(in the rows, 128 means zero)
Each path below is one point turned by a fixed rotation once a step. After each direction that follows a path, write how fast that rotation turns it, in degrees per step (0 if it stays still).
Each turn is a multiple of 5 degrees from 10 to 175, or 0.
Each row of a path follows its step; steps can be skipped.
path 1
step 0: [133 123 118 127 126 130 141 125 123 114 126 122 141 122 129 129 140 131
 127 132 134 133 136 125 135 122 128 126 128 116 123 130 117 123 127 136
 116 115 118 124 132 131 135 121 134 130 121 132]
step 1: [140 118 128 131 129 127 129 124 133 126 138 117 124 128 145 125 140 132
 120 135 123 133 131 118 125 128 117 132 131 130 122 129 115 131 124 123
 125 126 121 123 109 128 124 123 127 124 131 129]
step 2: [129 116 119 120 124 110 136 136 122 131 136 124 119 123 137 135 114 127
 124 131 121 133 128 120 126 117 127 136 128 127 132 134 126 129 127 128
 132 117 119 128 128 130 130 122 143 131 128 128]
step 3: [128 129 124 120 126 120 125 126 134 134 121 118 137 125 125 126 134 146
 134 121 119 134 127 117 121 125 123 121 131 124 131 120 124 131 133 137
 121 119 110 126 125 131 131 124 137 126 117 130]
step 4: [133 131 126 119 125 113 126 136 133 123 121 130 128 139 141 125 135 142
 126 133 117 120 137 129 128 129 119 132 119 131 138 135 118 134 120 131
 129 135 126 124 116 131 120 128 133 128 128 126]
step 5: [129 114 125 112 125 116 127 128 119 113 127 131 137 133 123 135 118 129
 119 131 120 120 131 134 126 122 125 129 133 129 128 125 123 122 131 142
 132 121 123 131 123 122 134 118 127 124 125 128]
step 6: [138 125 127 121 133 130 117 130 138 131 128 124 127 133 128 120 125 131
 129 132 121 140 139 129 116 120 127 122 133 128 133 118 122 120 137 133
 129 135 126 126 118 126 122 116 121 120 111 130]
step 7: [134 124 124 122 124 115 140 147 129 125 123 126 124 132 127 134 130 127
 131 131 138 130 134 135 124 122 127 132 112 122 131 128 116 121 126 128
 142 134 129 119 129 123 124 127 128 130 114 130]
step 8: [130 125 124 116 123 125 137 121 123 119 129 124 147 133 127 129 142 130
 118 127 140 134 136 122 129 121 127 125 129 119 127 129 121 119 134 130
 121 124 125 121 130 123 137 120 117 129 121 131]
step 9: [141 125 128 123 130 125 129 127 138 122 137 124 126 127 144 120 133 123
 127 139 129 135 125 121 128 121 124 139 129 122 118 135 119 120 130 126
 123 127 129 124 112 129 112 122 119 125 124 127]
step 10: [128 116 124 116 121 109 138 132 121 129 126 117 120 116 136 129 126 117
 133 131 131 136 124 125 125 114 130 127 131 126 122 127 122 129 125 125
 137 120 120 129 127 125 133 123 131 136 127 123]
Speeds:
[130 132 129 127 129 129 128 128 128 126 130 130 132 129 126 129 126 128
 127 129 128 131 129 125 128 129 130 129 133 128 130 129 131 126 128 131
 127 125 125 127 132 129 130 125 128 128 126 125] : 130
[128 127 128 129 129 128 127 128 127 126 125 129 128 131 123 129 126 127
 129 129 127 127 131 128 131 128 129 128 126 128 128 126 130 128 130 131
 130 132 129 124 125 128 129 128 125 127 125 129] : 40
[127 129 129 128 129 128 130 128 128 130 125 126 129 128 126 126 128 131
 127 127 129 128 130 127 125 128 128 126 121 127 127 129 130 127 130 129
 128 129 126 125 132 128 126 128 130 130 130 125] : 90
[126 125 129 130 127 127 125 127 131 130 128 126 126 130 125 127 127 127
 130 127 126 132 128 129 129 124 131 130 128 128 127 129 128 128 129 126
 131 127 127 132 130 131 127 126 129 129 126 125] : 95
path 2
step 0: [128 120 143 136 134 128 133 127 133 141 128 125 134 123 127 121 134 123
 126 119 128 123 125 131 128 123 126 132 124 130 117 134 133 137 126 136
 129 132 131 137 120 124 120 123 130 129 135 122]
step 1: [126 124 122 122 129 130 127 130 140 122 124 139 131 126 118 124 129 135
 133 134 130 124 134 127 121 131 135 134 120 123 125 137 138 131 124 136
 128 132 121 134 133 119 134 127 118 123 128 120]
step 2: [116 136 132 134 123 126 123 122 123 123 133 139 121 118 128 134 127 123
 127 138 121 128 122 123 128 124 133 125 132 127 128 121 132 119 119 128
 130 121 131 130 135 119 124 132 129 121 126 122]
step 3: [129 132 129 126 133 129 132 132 130 121 118 116 135 127 128 134 123 120
 116 134 127 131 126 137 129 128 128 115 130 130 128 112 131 129 130 126
 119 118 121 121 127 127 130 134 122 127 125 126]
step 4: [131 126 136 125 129 142 121 130 128 143 127 130 132 117 125 121 129 129
 124 131 128 133 119 128 126 131 123 122 132 131 124 126 126 137 130 124
 124 142 126 115 125 134 127 126 135 135 124 125]
step 5: [133 125 132 125 121 136 125 134 142 140 127 131 130 138 123 127 131 132
 135 116 129 122 120 128 123 132 127 121 122 121 129 134 132 131 117 124
 128 120 127 136 130 133 124 123 125 124 134 129]
step 6: [123 133 119 127 125 127 125 107 140 125 131 135 135 126 127 125 117 130
 132 132 121 128 133 127 131 124 126 132 131 125 135 134 133 137 128 128
 128 126 135 135 136 127 120 129 130 121 130 129]
step 7: [126 125 125 135 128 131 128 126 122 124 131 133 133 129 124 146 126 131
 122 125 114 133 130 132 129 128 130 125 126 128 127 121 130 126 134 144
 131 122 133 122 124 122 133 136 134 116 134 129]
step 8: [130 125 131 135 142 132 129 125 126 130 128 121 123 123 139 128 128 133
 115 122 131 132 123 130 128 127 130 125 132 130 121 130 124 138 125 136
 126 128 119 120 137 116 128 136 123 140 127 126]
step 9: [138 123 129 133 133 133 124 137 128 130 123 140 129 124 122 129 122 140
 130 136 139 129 118 124 122 136 132 129 135 115 124 128 132 126 130 120
 125 126 126 130 124 132 132 127 120 136 125 134]
step 10: [133 133 123 128 135 130 122 131 136 137 136 131 122 122 123 121 127 120
 131 121 127 122 127 125 135 119 133 125 131 126 127 123 127 128 129 116
 129 114 135 138 129 131 117 127 129 121 121 125]
Speeds:
[128 130 127 133 126 126 130 128 129 126 128 127 128 126 129 129 126 128
 128 130 130 130 125 129 127 127 128 132 129 127 130 125 129 129 127 124
 126 127 131 130 129 129 127 125 126 124 128 132] : 100
[125 128 129 130 130 129 127 130 127 133 131 128 132 129 129 124 127 125
 130 130 130 128 130 129 126 130 130 127 124 127 129 130 128 130 129 128
 129 125 131 128 128 131 128 127 127 128 127 129] : 70
[128 127 129 125 130 128 128 129 122 128 129 123 130 130 130 128 126 129
 129 130 127 128 125 127 125 128 126 128 130 130 128 128 128 129 128 128
 124 127 130 127 129 124 129 130 130 126 128 128] : 80
path 3
step 0: [116 127 126 122 140 132 133 130 126 124 125 131 132 121 119 127 120 130
 129 131 134 139 129 135 132 131 122 133 131 132 122 129 145 123 136 129
 137 124 126 129 143 132 129 131 137 122 122 120]
step 1: [119 133 135 125 128 131 128 131 120 131 119 134 135 118 129 121 143 119
 131 124 124 123 113 123 115 125 124 122 123 121 123 130 126 138 131 131
 124 121 125 119 132 128 122 131 127 133 128 126]
step 2: [129 128 125 131 128 136 116 135 136 119 123 128 122 132 121 123 122 124
 125 132 137 123 123 125 121 125 120 134 127 129 140 129 134 123 128 134
 147 136 130 121 134 127 122 117 123 121 130 124]
step 3: [125 127 126 135 120 129 134 132 135 128 126 133 128 124 134 143 132 138
 135 133 129 136 115 116 125 130 130 126 133 126 116 132 125 127 132 130
 131 119 125 126 133 147 126 122 127 132 131 119]
step 4: [126 138 135 129 125 117 133 133 125 131 121 132 127 120 124 125 119 131
 126 128 132 122 132 123 117 126 142 130 124 130 117 126 129 118 135 131
 132 139 123 119 130 114 125 126 131 115 131 123]
step 5: [133 119 128 136 127 124 127 125 126 124 132 124 138 130 127 126 132 119
 140 133 133 137 131 128 121 138 120 128 124 126 127 135 137 130 140 120
 131 127 121 112 126 133 140 115 127 131 135 128]
step 6: [118 130 119 135 133 128 139 128 121 132 129 127 131 132 129 125 131 132
 132 137 141 117 124 131 127 130 132 135 118 122 118 116 136 135 125 132
 131 140 128 131 129 136 117 124 124 124 120 123]
step 7: [117 126 134 123 124 134 125 132 122 126 126 125 130 133 143 130 131 128
 120 132 139 129 135 132 121 129 133 116 139 126 124 139 131 135 128 123
 139 126 127 119 136 123 122 120 138 132 136 133]
step 8: [131 130 146 125 125 121 135 127 133 125 127 131 139 135 128 124 128 135
 135 129 128 118 122 126 130 130 127 132 128 125 132 127 127 127 133 134
 128 129 139 119 129 142 122 118 118 115 123 140]
step 9: [123 127 125 137 132 123 140 136 118 124 120 115 130 131 121 136 123 129
 124 143 126 129 128 123 129 128 121 122 141 127 122 132 132 130 132 124
 137 122 128 138 127 120 128 123 120 119 133 123]
step 10: [122 125 130 111 131 115 138 130 129 134 129 129 126 118 128 129 135 127
 125 130 118 132 134 130 121 129 135 125 125 126 129 128 130 142 127 136
 128 138 119 118 137 137 131 122 118 128 131 130]
Speeds:
[125 126 131 127 128 128 128 129 130 129 127 130 129 128 128 128 128 129
 131 125 127 130 124 126 129 133 129 129 130 127 128 130 131 128 127 127
 126 131 127 129 124 132 129 129 127 129 124 130] : 145
path 4
step 0: [129 126 124 135 124 116 121 122 122 124 113 119 124 130 121 126 122 126
 139 122 125 134 124 130 130 150 128 126 141 119 125 133 127 135 144 128
 120 128 130 128 130 124 132 131 126 121 136 127]
step 1: [130 122 120 123 128 113 132 125 134 115 123 117 136 136 121 149 130 129
 128 133 124 128 137 112 130 136 138 127 124 123 130 137 127 135 135 132
 123 127 123 126 121 128 123 129 129 125 127 121]
step 2: [130 128 123 123 124 111 128 128 123 123 119 133 135 131 118 133 126 121
 131 120 137 127 129 130 123 125 120 119 131 126 123 140 129 130 130 133
 124 120 126 135 142 123 130 132 124 128 123 105]
step 3: [141 135 128 133 134 115 130 114 134 127 131 127 125 128 115 125 134 126
 127 138 125 125 131 129 144 127 132 122 123 132 109 140 131 136 129 130
 122 130 121 133 135 129 124 137 126 126 133 123]
step 4: [130 132 125 123 133 119 128 123 124 120 124 138 136 140 119 114 131 125
 133 120 114 140 135 126 125 133 138 125 129 131 121 132 123 134 128 129
 122 130 142 126 138 126 125 130 140 121 133 123]
step 5: [130 120 123 136 141 126 130 122 121 117 122 123 122 142 122 125 131 131
 136 127 131 138 127 118 135 131 121 125 137 130 125 131 126 132 147 132
 120 132 117 128 132 136 122 132 131 116 131 128]
step 6: [131 125 120 115 132 125 131 116 127 115 126 119 126 128 118 140 134 120
 121 117 127 134 132 118 118 128 133 129 131 133 126 123 131 142 137 127
 113 124 128 129 131 121 128 128 126 131 132 121]
step 7: [129 126 128 120 125 124 122 125 130 134 134 127 138 129 126 137 124 130
 128 122 138 129 140 128 133 136 122 124 134 139 117 132 132 137 141 131
 124 124 119 131 141 124 121 144 133 120 122 117]
step 8: [130 132 133 120 129 112 134 108 126 136 120 124 128 127 123 124 116 115
 122 125 125 127 130 130 138 140 134 126 133 133 122 138 132 135 136 127
 121 129 131 130 129 132 130 131 126 126 142 124]
step 9: [132 122 120 130 126 122 127 125 129 125 127 131 133 137 130 131 123 133
 134 129 121 132 138 123 130 139 143 121 125 123 126 144 125 133 140 138
 121 125 127 122 132 122 140 129 145 119 135 125]
step 10: [126 121 129 130 120 111 136 123 127 120 114 130 119 137 120 132 127 125
 139 128 129 128 132 119 124 134 123 126 130 120 130 129 113 134 137 133
 117 127 123 130 136 135 129 129 117 120 131 120]
Speeds:
[128 125 130 125 128 126 127 127 129 130 126 130 124 124 128 131 131 128
 130 128 130 128 127 128 126 124 126 127 126 128 129 128 132 132 128 130
 128 126 129 126 127 129 126 130 130 129 125 127] : 80
[126 128 129 129 128 128 127 127 129 133 128 129 126 128 125 126 127 127
 129 130 125 130 129 130 129 130 131 126 129 129 127 128 132 126 129 130
 132 129 131 131 130 127 125 129 131 130 131 130] : 80
[129 129 129 130 129 130 128 128 126 128 130 125 127 124 129 126 126 129
 128 126 129 128 127 123 127 130 129 129 126 129 131 129 125 127 126 129
 131 123 130 128 130 130 127 131 128 132 126 129] : 0
path 5
step 0: [129 114 135 124 137 126 136 111 130 140 130 124 126 133 128 131 117 125
 123 130 122 125 122 126 132 127 126 125 132 128 125 123 129 135 124 130
 133 118 129 126 128 131 130 129 126 141 145 137]
step 1: [124 126 138 116 137 133 130 127 123 125 127 118 124 126 130 116 130 139
 127 122 119 136 129 127 120 132 125 124 136 127 126 137 128 129 130 136
 127 141 131 134 120 130 120 123 146 129 128 131]
step 2: [130 126 118 126 126 129 128 135 132 126 129 120 128 132 124 124 123 122
 108 129 125 123 135 128 131 129 126 120 122 127 125 127 131 121 128 124
 135 140 120 124 114 120 130 139 127 137 116 120]
step 3: [131 137 125 136 126 110 124 130 125 132 126 141 138 133 138 128 129 130
 126 132 119 121 128 132 121 130 138 129 124 137 115 128 124 130 116 131
 134 125 123 137 123 127 122 125 129 131 133 124]
step 4: [128 142 129 122 125 130 117 134 138 114 133 139 122 137 133 129 135 135
 142 133 134 128 132 132 121 127 119 130 133 125 128 137 128 119 136 122
 128 120 120 127 126 128 132 130 131 127 127 132]
step 5: [130 129 122 120 125 116 129 135 134 132 130 130 132 122 126 137 119 126
 131 117 146 128 127 134 133 127 133 137 126 117 143 129 128 131 127 116
 132 129 132 129 135 133 130 128 119 134 124 120]
step 6: [122 127 124 126 128 126 130 122 117 125 132 140 133 118 127 128 135 119
 132 126 129 129 130 120 129 128 131 132 128 129 130 129 140 140 129 132
 115 114 141 127 131 113 126 118 127 119 127 128]
step 7: [123 122 125 141 132 145 125 130 115 113 130 120 130 128 126 125 120 130
 138 131 138 126 128 122 132 127 123 132 132 129 131 114 132 123 130 128
 126 133 125 130 140 129 126 134 126 123 130 135]
step 8: [124 126 129 135 138 126 141 130 130 137 122 114 125 123 128 137 130 128
 128 131 121 126 116 123 145 136 128 132 130 128 121 121 124 127 135 129
 130 129 131 120 121 136 135 120 116 129 135 127]
step 9: [129 124 132 128 137 139 137 123 121 139 119 132 123 124 133 124 134 135
 120 122 116 130 126 127 117 125 120 123 124 127 135 137 121 135 130 138
 129 126 123 127 127 121 134 136 131 127 139 138]
step 10: [126 118 138 120 125 128 123 121 136 123 121 119 123 137 125 118 123 126
 118 129 129 130 134 134 137 125 124 128 133 130 128 126 128 121 116 127
 137 135 131 135 123 124 133 132 139 141 127 137]
Speeds:
[129 128 127 128 131 129 130 131 130 129 126 130 128 127 127 127 130 124
 128 123 126 131 127 127 130 128 125 127 126 124 128 127 125 129 129 125
 130 128 126 128 126 129 124 127 127 126 125 126] : 110
[126 129 127 130 130 132 128 130 128 127 129 126 127 133 129 128 128 126
 126 129 130 130 132 130 129 129 129 129 125 126 129 129 126 128 129 125
 126 130 128 127 131 127 129 130 132 129 127 131] : 135
path 6
step 0: [124 130 120 124 117 125 127 136 135 125 117 132 124 134 131 133 145 122
 132 121 129 139 127 122 129 125 136 138 119 118 125 127 141 114 136 125
 137 128 127 117 141 130 124 131 126 124 126 123]
step 1: [121 124 131 132 142 123 121 132 126 124 123 116 125 145 121 126 136 127
 139 132 118 128 121 135 135 125 115 118 129 126 133 142 127 127 136 131
 132 140 140 125 128 126 131 121 127 122 124 125]
step 2: [121 121 127 138 127 129 130 116 127 122 126 127 139 125 117 125 127 139
 127 120 115 121 133 126 130 135 130 111 131 130 127 127 127 123 121 132
 130 128 127 132 123 141 132 134 141 141 136 120]
step 3: [125 124 124 123 130 136 124 131 128 139 125 129 120 110 133 126 133 131
 126 121 121 133 131 117 129 128 131 139 134 131 132 133 125 118 128 111
 126 116 114 125 132 128 139 124 129 125 143 120]
step 4: [148 126 131 129 127 122 127 132 134 118 119 137 137 125 128 138 136 117
 131 129 125 128 108 120 127 125 118 136 126 125 130 134 135 133 139 120
 126 132 133 118 129 124 137 123 129 128 128 127]
step 5: [134 129 120 135 135 124 125 123 116 120 127 126 135 136 123 125 130 130
 120 114 118 126 129 119 136 125 126 119 116 116 130 130 123 135 126 133
 121 125 141 136 129 122 123 131 120 122 116 116]
step 6: [116 131 130 133 125 125 131 121 132 131 120 121 119 133 129 136 118 135
 135 121 126 126 138 114 136 128 131 140 128 132 130 132 123 118 123 139
 121 126 117 124 119 132 125 121 132 138 124 112]
step 7: [133 125 140 129 129 133 137 130 133 134 135 127 133 121 134 143 124 131
 130 129 113 136 133 124 133 123 124 132 137 140 121 132 126 119 133 119
 146 125 135 114 131 127 128 122 133 119 129 129]
step 8: [146 131 126 127 126 111 115 126 128 131 120 143 135 125 126 125 145 130
 136 121 120 118 131 133 131 133 129 127 130 126 128 131 128 122 131 132
 133 124 134 127 139 134 127 136 121 123 126 136]
step 9: [132 121 118 129 125 137 117 124 131 137 120 110 119 137 125 114 120 136
 127 127 122 120 118 125 137 120 131 125 124 117 137 133 133 119 134 131
 119 128 134 126 133 131 127 129 119 137 125 128]
step 10: [119 113 136 139 127 126 125 115 121 118 119 134 123 133 136 136 124 137
 122 137 125 129 123 118 131 119 133 124 125 128 128 125 132 123 128 124
 137 129 123 125 113 131 123 118 136 128 142 123]
Speeds:
[128 126 128 130 131 125 130 128 125 125 128 126 123 130 130 127 129 124
 127 127 129 130 125 126 126 127 128 126 125 127 126 126 129 125 128 131
 126 127 130 126 127 131 128 128 125 128 128 128] : 80
[127 128 129 130 125 132 129 126 123 128 125 127 129 126 128 125 126 132
 125 127 128 128 127 130 126 132 125 130 126 127 130 128 126 126 128 131
 128 129 128 127 128 129 127 126 127 129 127 127] : 100
path 7
step 0: [119 117 131 117 139 131 145 122 137 128 137 133 123 132 123 124 140 132
 131 131 132 119 121 140 127 131 136 141 130 126 125 128 134 137 138 123
 120 128 124 136 121 133 121 126 122 132 128 123]
step 1: [130 121 116 118 136 120 130 140 143 126 119 133 124 118 130 133 113 134
 137 126 128 126 122 135 134 130 123 141 127 133 131 122 124 134 127 126
 123 125 116 131 127 127 116 118 122 139 133 122]
step 2: [129 128 119 120 130 136 134 134 138 129 135 133 126 122 118 124 119 131
 118 128 129 122 122 134 132 126 138 127 116 139 145 126 127 119 113 126
 124 130 127 130 120 124 133 127 118 140 120 131]
step 3: [132 102 128 127 137 133 135 112 137 130 127 136 129 132 129 131 124 125
 115 117 134 122 122 129 124 117 130 129 124 131 143 122 128 131 125 128
 131 119 124 126 125 133 130 135 131 133 135 130]
step 4: [135 109 129 121 134 125 130 131 135 130 129 124 122 122 137 129 128 128
 129 129 143 117 131 141 128 130 122 125 134 137 138 119 118 122 133 113
 127 127 132 121 137 123 134 121 133 123 128 121]
step 5: [126 121 115 128 132 131 123 125 142 139 131 133 139 121 126 125 139 124
 122 128 132 104 127 129 129 139 123 125 123 136 120 128 133 119 135 122
 129 131 126 131 127 125 133 116 123 135 125 126]
step 6: [128 117 129 125 138 128 133 116 130 135 125 135 137 131 112 132 120 135
 132 134 130 108 124 144 125 128 136 133 130 116 118 120 129 121 130 128
 125 126 121 127 128 125 118 129 127 130 123 124]
step 7: [122 130 124 126 136 120 132 134 135 131 126 135 131 120 122 137 120 136
 140 124 138 119 123 135 145 119 121 139 120 126 135 124 133 124 127 119
 115 122 117 126 133 129 131 127 134 125 126 136]
step 8: [125 126 111 132 125 127 130 138 138 141 144 135 132 130 124 126 120 141
 126 131 137 118 119 126 126 120 131 117 132 132 142 125 127 124 124 134
 128 120 124 127 124 129 127 119 126 125 129 139]
step 9: [128 113 123 113 130 130 132 128 137 130 120 133 138 128 125 122 129 130
 124 129 128 127 134 127 122 111 134 116 129 130 129 109 132 120 132 131
 129 118 127 116 132 126 130 135 134 132 129 139]
step 10: [119 123 129 118 137 121 138 122 130 126 128 111 137 121 129 137 139 121
 133 138 139 117 125 137 126 118 124 121 128 133 137 126 126 128 138 118
 134 124 135 122 128 131 131 119 132 131 128 138]
Speeds:
[124 131 127 129 129 129 128 127 129 132 124 128 128 129 127 128 129 126
 130 129 127 129 128 133 128 129 127 126 128 127 128 127 127 131 131 126
 130 130 126 127 126 125 126 127 127 132 127 125] : 70
[129 127 130 127 128 128 126 124 132 128 129 128 129 129 129 127 128 125
 129 130 131 133 130 127 126 126 126 125 126 129 132 126 129 127 126 127
 131 126 130 129 128 125 129 128 128 127 128 128] : 60
path 8
step 0: [125 132 128 129 134 133 124 131 134 141 122 119 127 130 124 127 112 127
 129 126 126 134 133 123 130 131 126 129 130 119 120 127 120 140 128 131
 137 123 136 138 130 120 140 128 132 141 124 128]
step 1: [113 124 131 140 133 131 132 124 119 135 125 123 127 122 131 125 123 127
 133 129 139 133 126 133 127 136 135 126 122 125 128 120 127 123 134 117
 119 122 136 136 121 130 132 134 129 120 118 122]
step 2: [119 126 130 124 129 126 118 113 131 139 129 129 133 129 118 133 126 123
 139 118 133 133 125 126 129 126 124 119 131 131 130 121 112 124 129 136
 134 131 125 129 122 122 124 137 135 122 133 130]
step 3: [119 110 136 139 133 135 128 128 136 131 127 121 124 126 125 130 131 121
 125 125 120 128 114 127 121 125 126 118 125 130 131 124 129 122 135 127
 126 136 135 119 126 132 133 122 136 134 122 135]
step 4: [128 129 124 118 132 139 117 120 131 131 134 137 135 125 125 125 135 127
 121 132 125 130 128 127 127 128 129 118 126 135 124 121 135 131 122 126
 131 129 139 128 112 126 132 135 135 139 122 118]
step 5: [123 126 134 128 136 123 126 125 133 134 125 126 123 142 124 132 127 122
 125 145 126 127 131 139 123 127 126 126 118 121 119 132 131 124 138 129
 136 130 136 139 132 124 131 139 131 137 129 132]
step 6: [121 123 126 128 126 122 131 129 139 126 130 129 126 125 131 129 128 129
 136 131 128 137 127 129 123 130 137 118 126 125 119 124 134 123 120 134
 125 131 119 143 119 132 143 135 129 116 119 121]
step 7: [120 124 129 133 136 128 129 116 127 135 127 125 133 132 125 126 137 133
 130 128 135 127 127 123 132 114 139 130 138 116 120 128 123 115 118 137
 131 131 127 129 125 126 130 131 129 136 133 139]
step 8: [132 123 128 128 131 134 121 134 127 125 124 126 129 135 134 122 125 131
 138 128 124 128 120 134 127 118 127 129 122 132 123 106 127 118 128 139
 125 130 135 129 124 134 130 119 127 129 115 135]
step 9: [136 130 133 128 124 127 128 110 130 126 134 138 144 135 122 125 118 130
 131 122 131 122 121 128 126 121 134 125 132 125 122 131 138 131 131 126
 127 130 141 134 125 126 127 127 132 132 116 129]
step 10: [139 120 129 132 139 135 130 134 133 123 132 131 130 143 128 127 133 128
 136 130 134 133 126 116 121 127 117 125 122 124 129 132 125 120 139 130
 123 126 133 144 129 133 129 138 131 131 127 128]
Speeds:
[128 129 130 128 126 128 124 129 128 129 129 126 128 129 130 128 130 131
 126 130 124 127 132 129 127 129 128 130 131 130 128 131 125 129 129 128
 123 128 127 127 129 129 126 125 130 126 129 126] : 0
